The rows of Z fall into a few groups, and each row is roughly a mix of its group's hidden directions.
Z, 128 rows:
[[  0 -10 -49 -21 -50  -1 -22   4 -28 -22   3  12]
 [-36  -7   2   4  17   6 -33   4   0 -11 -18  65]
 [ 50  -9 -19  -6  13  11 -23  -4  37  44 -14  -7]
 [ 35  -9  47 -24  27  10  13  18  35  27  -2   5]
 [ -9   3 -31 -24  12 -35 -16   8 -47 -23 -33 -15]
 [ -3  -2  23 -36 -20  -2 -20   8 -40   9   1  55]
 [-55  15 -37  43   0   6   2   0   9  26  -6 -12]
 [ 32  -8   0   1  -1  23  39 -28  18 -19   8 -53]
 [ 19  14  12 -27  30  50   4  33  -2   5  36 -11]
 [ -3  46 -10   2 -18  40  18  16  42  -6  21 -22]
 [ -3 -22   3 -36   6 -40 -29  -5 -28  16 -25  37]
 [ 39 -26  43  10 -24  40 -14  -3  -7  -4 -24  13]
 [  6  -1 -32 -16 -15   7  37 -20  17 -45  25 -33]
 [-11  13   9  -4 -32   0  20 -27  28 -52  37   7]
 [-26  17  10  14   6  -7 -39   8 -26  31 -44  31]
 [ 30  34 -33 -39 -29 -15   7 -25  10 -26   2  13]
 [-41 -40  -8   5  33 -20  -5  22  29 -23  19 -21]
 [ -2 -22   5  -4  27 -38 -35   7 -22  10 -45 -29]
 [ 13 -32  12  -4  45 -20  -4  17  37  -4   5 -45]
 [ 40 -48   6   2  41 -14 -19  -1  23  16 -11  19]
 [-15 -39 -16   0  20 -54 -27  -4 -34  -6 -10  11]
 [-20 -26  37 -32   0 -38  24 -18   0 -18  31  18]
 [ 25  31 -12  33 -25   1  24  -3   8  -2  -1 -57]
 [  1  29 -11 -19  12  -2  14  12  26 -47  50  12]
 [  6  -1  10  12   8  14  39   3  47 -17  53   0]
 [ -3 -43  41  19  10  41  26 -16  17   7  13 -17]
 [-22  37 -52   6 -30   2 -13  -1 -16 -30  18  14]
 [ -5  51  50  21 -11  14  -6  11 -10  30  -6 -16]
 [  5 -23  43 -21   3 -22  31  -2  24  13  48  11]
 [  7 -13   6  16  33   2  27  18  42  21  24 -44]
 [ -5 -54  51 -10  -5  -7 -30 -10  -9  -2 -23  -7]
 [  6 -35  19   9  42 -19 -20  41  26  24 -16   0]
 [ 41   4  -7  32  15  41 -16  15  18  18   9  39]
 [ -6  -3 -48  43 -13  27 -25   8  -6   8 -39   4]
 [  7  34 -41   8  17  19  30  38  20  13  26 -15]
 [-24  -5  20 -24  13 -27  17   0   9 -40  39  37]
 [-26 -27  21 -24 -10  11  26 -57  10 -23  12  -1]
 [  2  -4 -27 -39  25 -44 -11  13 -33 -24 -16 -19]
 [-25  32  -4  15 -36  13  14  25 -31 -12  11  45]
 [-25  -5  -8 -10 -26 -29 -24 -21 -56  14 -26   6]
 [-19 -10  33  -6  21 -52  24  27 -10 -27 -15 -18]
 [  7  41 -45 -10  19  11  12  50  -3   8  17   8]
 [ 23   0 -14  -8  10  27  31   2  50  -4  41 -25]
 [  5 -21  11  -2   2  35  38 -52  12 -19  30   1]
 [ 28 -28  39   4  37 -39   5  20  -8  12 -27   6]
 [-26 -30  -4   6  38 -44   1  20  -4   5   3 -45]
 [  9  38  32  -8   7  28 -17  48 -25  -8  18  18]
 [ 25 -29   3 -12  31  46  13 -37  22   7   8 -24]
 [ -2 -28 -16 -37   7  29   3  -3 -53 -19 -22 -20]
 [  3 -49  14  13  44 -12   8   6  31   6  -3 -38]
 [ 23  38  13   3   8  37  16   9  25  20  29 -41]
 [-14  33 -29  -8  28  26   8  15  30 -26  43   2]
 [ -1  20  -2  57  -9  46  -8  21  -2  28 -11 -10]
 [  5 -37  21  -2  50 -10  25  10  27 -25  29   1]
 [ 28 -24  10 -17  12  24  19 -16  51   8  32 -25]
 [  3   3  -6  25  -8  -8  50 -21  19 -23  14 -51]
 [ 17  27 -50  16  22  -6 -13  -9  19  18 -27 -38]
 [ 13  -7   8   7  20   0 -36 -25  34  31 -41  31]
 [-54 -14  16 -23 -23 -15  19 -18  -2 -41  -2 -19]
 [-25  -9 -51   9 -26 -20 -16 -35 -23 -26 -10 -15]
 [  5  41 -39  25 -13  23 -33  30   2  28   3  10]
 [ 17  22  28   9 -54   8 -17   4 -34 -32 -16  12]
 [-41  18 -12  12 -13 -44  16 -27 -13 -42 -11  -1]
 [  3 -28  40  -2  -5  18  32 -32  25  -8  41  16]
 [ 16  10 -39 -22  15  12  47  -5  19  -2  35 -30]
 [-13  20  -7 -12 -12 -54 -28  22 -35  -2 -22  23]
 [ 17 -23  28 -20  29  28  26 -22  19  -4  42  22]
 [ -3  -2 -48  25 -19  25 -50  -7   0  24  -9  15]
 [ 19 -21  19 -18  46 -31   0  30  25  27  -4 -22]
 [ 22  26  27  -3  23  19  36  34  36  -3  29  -5]
 [-38 -43 -11  18 -20 -38  31 -10 -22 -12  -2 -11]
 [-15  17 -20   5 -18 -42   4  -5 -50 -39  -6  17]
 [ 12 -21  12  23  23  21   7  11  48  24   3 -46]
 [-20  10  13   3 -23  -4 -19  11 -53  25 -27  39]
 [ 22  23 -49 -18   9  15 -35  27   1  16 -28 -20]
 [  3 -38  40  10  10  24   4  -4   6  53 -11 -24]
 [ 27   0  23   2 -21  -5 -21  17 -56   8 -42  -2]
 [ 31  15 -17  25   4   5 -24  31   6  -9  -8  59]
 [-12  37 -41  13 -10 -34 -21   7 -28   6 -39  -7]
 [ 17  32 -44  22 -27  42 -14  20  17 -10  11 -11]
 [ 30 -34  29   5  28  36   7  -7  33   1  13  31]
 [  1 -10  37 -40  -9   3  31 -37 -11 -28  16  26]
 [-24  32  27  -5  13 -42 -24  25 -16  24   0  32]
 [ 19  -5 -27  -1  13 -15 -42  25 -15  39 -38  20]
 [  8  16 -16 -36  52  20   5  20  19  13  37 -11]
 [-24  32   0  48  -5 -12 -17  10 -24  26 -34  22]
 [ 26  -5   8 -41  13  35  -7 -19   3 -13  27  47]
 [-19  -9 -11 -20 -22  16   9  44 -54  10 -17 -17]
 [-30   4 -46  24 -33  -6 -33 -12 -30 -13 -19   6]
 [-17 -23  21  25  -2  12 -36  25   7  39 -44   2]
 [ -6   7  29 -10  34  33   2  21 -20  51   2 -26]
 [-11  42 -23  54   9 -22   6  14  23  22  -9 -14]
 [ 48 -21 -14   3 -10  -5 -24 -36  -4  14 -43  20]
 [-18 -27  47  34  11  14  36  -5  31   9  17  -6]
 [ 20  31 -14  13  17  29  17  17  35  14  30 -39]
 [  8 -36  50   0  12   5 -35  -8   2  39 -23   7]
 [-12 -18 -38  28 -20  16  35 -15  25 -22  20 -33]
 [-52   2 -23  41 -23  25 -27   8 -21   1  -3   1]
 [-14  25  -3 -33   5  32 -45   2 -32  27 -21  17]
 [-47 -26 -12  12  -8 -51  17 -19 -24  -4 -18  -2]
 [ -4  37 -52 -10 -19 -21  -3  -5 -17 -37  22  17]
 [ 41   5  18 -38   1  37   4  18 -14 -36  28  -2]
 [-11  48  -3  13   5 -15  27  42   2  -3   8 -44]
 [  5  52 -55   9 -31  12  18  -4  10   2  10  -1]
 [  8   1  14  15  43  -2  25  34  26  11  22 -44]
 [  5 -36  23  -1 -19  -6 -21 -26  30 -53  -2 -15]
 [ -5  40 -42 -15  -3   6 -10  31 -34 -22  -4  31]
 [-44 -19  -7  -4  -8  26  22 -39  28 -27  27   7]
 [-43   2  50 -40   4 -17  21  18 -11  -1  13  -7]
 [-18  21 -10  40   9  -4 -29  37 -22  18 -43  -1]
 [ -2  -1  11 -25  -8  18   1  40 -11 -38  32  46]
 [ 55  20   1 -30  28   0  21   0  12  14  37  10]
 [ 32  22  31 -41  -3  25  20   3  40  21  10   0]
 [ -5   5   5 -10  -2   4 -44  23 -48  27 -33  26]
 [-19  39 -34  24 -40  45 -10  -2   0  -1   8  -3]
 [  7  48  -9  -5  -6  19 -12  35 -49 -25  -4 -10]
 [ 37  -6 -16  10  18  12  13   6  57 -32  27   7]
 [-15 -18  21 -36 -19  -2  40  -1 -45   9  26  17]
 [ 18  30 -53 -24  -3  33  21 -22  -6 -22  15   4]
 [-38 -29   0  25   3 -27 -26  15 -39 -17 -16  28]
 [ -6  31 -32  -6  13  42  -2  23   9 -44  29  10]
 [ 27   2  -3  -5  -5 -37 -28   5 -36   7 -32  47]
 [ 25  45  -8  -4  26 -13   7  41 -27   8   2 -37]
 [-11  19  -9  30  -9  27  37  -1  30 -15  34 -39]
 [  5 -16 -40  36  11 -21 -38  21  13  15 -32 -20]
 [ -9  -5 -12  32  32  20 -23  21  42  27  -4  36]
 [  8  34  -5  23   1  63 -29  16  -6   2 -22   2]
 [-28   2  34  26  -5  16 -11 -14 -14  52 -35 -10]]
Here is one row of each group, with its name. Which group are the others in?
[ -2 -53  23 -13  38 -25  -2 -13  -7  30  -3 -26]
<35>
[  5  17  24  11 -34  20 -26 -15  12  16   5  59]
<11>
[ -4 -22 -12  38  24  30 -23  25  15  39 -23  21]
<36>

[ 28  -6 -12  26  23 -10 -39  34   1  45 -23   5]
<35>
[ 52 -12  -5 -29  18  -8  -1  26 -22 -44  -4  14]
<36>
[-41 -17  42  15   5  25 -19  39   5  21  -6  18]
<35>
[  7  51  43  11 -36  28  -7   1  13 -12  19   5]
<36>
[ -1 -23 -35 -13  24 -29   8 -11  23 -48  32   0]
<35>
[-39 -24  -8  12 -24  26 -43 -15 -22  14  -7  32]
<35>
[ 43  -7  -6 -16 -14 -17 -22 -33 -24  24 -37  24]
<35>
[  8 -59 -26 -24   5 -26  -9 -15  -1 -16 -15  33]
<36>
[ 21 -16  -8   2  41  20 -11  20  34  25 -10 -46]
<11>
[-15   6  50  21   3 -11  36  10 -49 -13  -7  -4]
<35>
[ 14  19  40 -20 -12 -18  -3  31 -45 -31   9  17]
<36>
